-46.6 15.6 -9.8 -9.0 1.0 10.1 -1.5 12.4 15.5 -3.7 -12.0 15.2
-22.6 20.7 -9.4 -12.5 -5.0 0.7 -20.8 -4.1 19.4 -10.2 -20.4 -1.8
-29.1 20.4 -9.3 -10.5 -2.9 3.8 -14.7 3.2 19.4 -6.2 -19.6 4.9
-32.3 23.8 -15.3 -8.6 -9.0 11.8 1.5 -8.0 5.9 -4.8 -12.6 18.5
-44.8 17.0 -10.7 -9.4 -0.1 9.9 -1.9 10.1 14.4 -4.0 -12.9 14.4
-12.8 26.3 -14.5 -10.9 -11.6 6.6 -10.9 -17.0 8.0 -8.8 -18.5 5.5
-25.2 25.8 -15.5 -9.6 -9.9 5.2 -7.6 -10.7 11.8 -6.1 -18.3 16.3
7.3 30.5 -12.2 -13.7 -15.5 -3.2 -32.8 -28.8 16.0 -15.2 -29.0 -10.2
->
15.6 -9.8 -9.0 1.0 10.1 -1.5 12.4 15.5 -3.7 -12.0 15.2 -46.6
20.7 -9.4 -12.5 -5.0 0.7 -20.8 -4.1 19.4 -10.2 -20.4 -1.8 -22.6
20.4 -9.3 -10.5 -2.9 3.8 -14.7 3.2 19.4 -6.2 -19.6 4.9 -29.1
23.8 -15.3 -8.6 -9.0 11.8 1.5 -8.0 5.9 -4.8 -12.6 18.5 -32.3
17.0 -10.7 -9.4 -0.1 9.9 -1.9 10.1 14.4 -4.0 -12.9 14.4 -44.8
26.3 -14.5 -10.9 -11.6 6.6 -10.9 -17.0 8.0 -8.8 -18.5 5.5 -12.8
25.8 -15.5 -9.6 -9.9 5.2 -7.6 -10.7 11.8 -6.1 -18.3 16.3 -25.2
30.5 -12.2 -13.7 -15.5 -3.2 -32.8 -28.8 16.0 -15.2 -29.0 -10.2 7.3

7.1 58.7 25.8 31.3
-0.1 3.4 42.7 31.3
0.8 21.7 59.5 31.3
0.6 29.0 54.5 31.3
0.9 30.4 54.4 31.3
36.3 2.3 0.4 31.3
0.5 2.9 44.3 31.3
37.7 1.5 -0.2 31.3
->
58.7 25.8 31.3 7.1
3.4 42.7 31.3 -0.1
21.7 59.5 31.3 0.8
29.0 54.5 31.3 0.6
30.4 54.4 31.3 0.9
2.3 0.4 31.3 36.3
2.9 44.3 31.3 0.5
1.5 -0.2 31.3 37.7

8.8 10.1 11.7
-26.7 -36.4 -32.4
11.9 17.8 20.2
-22.7 -23.1 -11.2
6.0 16.8 -3.2
-17.4 -28.4 16.2
7.9 14.9 -18.6
-22.3 -12.7 44.6
13.5 7.5 -49.8
-16.7 -52.7 36.5
->
10.1 11.7 8.8
-36.4 -32.4 -26.7
17.8 20.2 11.9
-23.1 -11.2 -22.7
16.8 -3.2 6.0
-28.4 16.2 -17.4
14.9 -18.6 7.9
-12.7 44.6 -22.3
7.5 -49.8 13.5
-52.7 36.5 -16.7

12.1 -50.1 18.5 29.6 16.9 7.3 -28.9 -28.8 -25.6 -12.3
29.1 -2.1 -30.5 36.2 -17.6 12.3 -26.0 28.7 20.1 -21.6
->
-50.1 18.5 29.6 16.9 7.3 -28.9 -28.8 -25.6 -12.3 12.1
-2.1 -30.5 36.2 -17.6 12.3 -26.0 28.7 20.1 -21.6 29.1

-10.1 -2.5 3.4 30.9 32.3 -21.6 38.2
-17.8 -4.7 -0.6 2.2 -2.2 55.0 36.8
-36.5 -19.0 9.4 -40.0 6.4 23.5 32.7
5.2 -32.7 -6.5 -20.5 -21.4 31.5 -18.0
-33.9 -6.7 21.8 36.6 -45.0 -21.1 -13.0
-4.5 35.2 -28.7 -3.2 11.9 -18.6 9.8
-15.9 16.4 14.0 -40.5 -30.5 20.2 33.9
-11.8 9.4 -39.1 10.9 37.0 -19.9 -21.8
-44.5 -5.7 11.8 -6.4 22.2 -5.9 -25.8
->
-2.5 3.4 30.9 32.3 -21.6 38.2 -10.1
-4.7 -0.6 2.2 -2.2 55.0 36.8 -17.8
-19.0 9.4 -40.0 6.4 23.5 32.7 -36.5
-32.7 -6.5 -20.5 -21.4 31.5 -18.0 5.2
-6.7 21.8 36.6 -45.0 -21.1 -13.0 -33.9
35.2 -28.7 -3.2 11.9 -18.6 9.8 -4.5
16.4 14.0 -40.5 -30.5 20.2 33.9 -15.9
9.4 -39.1 10.9 37.0 -19.9 -21.8 -11.8
-5.7 11.8 -6.4 22.2 -5.9 -25.8 -44.5

-26.2 22.2 7.2 10.0 -7.4 18.3 56.8 -34.9 20.1 -31.8 -20.7 -10.7 6.6 -7.2 -4.5 -1.1
-4.1 18.8 36.0 -3.3 16.5 -11.7 41.0 -32.2 50.5 -1.8 -14.3 31.5 32.7 20.2 -0.1 14.6
19.9 -3.4 21.7 20.2 11.4 27.6 20.7 -28.4 20.5 -9.1 -51.3 9.5 2.7 -15.9 15.9 -18.4
-13.2 -3.1 -38.7 13.6 3.7 -8.3 -9.6 14.5 -5.0 9.7 18.3 19.1 -20.9 50.9 6.2 -0.6
-22.6 -13.4 -27.8 -0.7 -5.8 5.2 -1.2 33.9 -23.6 1.0 39.8 1.4 -36.2 -3.8 -6.5 -1.4
->
22.2 7.2 10.0 -7.4 18.3 56.8 -34.9 20.1 -31.8 -20.7 -10.7 6.6 -7.2 -4.5 -1.1 -26.2
18.8 36.0 -3.3 16.5 -11.7 41.0 -32.2 50.5 -1.8 -14.3 31.5 32.7 20.2 -0.1 14.6 -4.1
-3.4 21.7 20.2 11.4 27.6 20.7 -28.4 20.5 -9.1 -51.3 9.5 2.7 -15.9 15.9 -18.4 19.9
-3.1 -38.7 13.6 3.7 -8.3 -9.6 14.5 -5.0 9.7 18.3 19.1 -20.9 50.9 6.2 -0.6 -13.2
-13.4 -27.8 -0.7 -5.8 5.2 -1.2 33.9 -23.6 1.0 39.8 1.4 -36.2 -3.8 -6.5 -1.4 -22.6
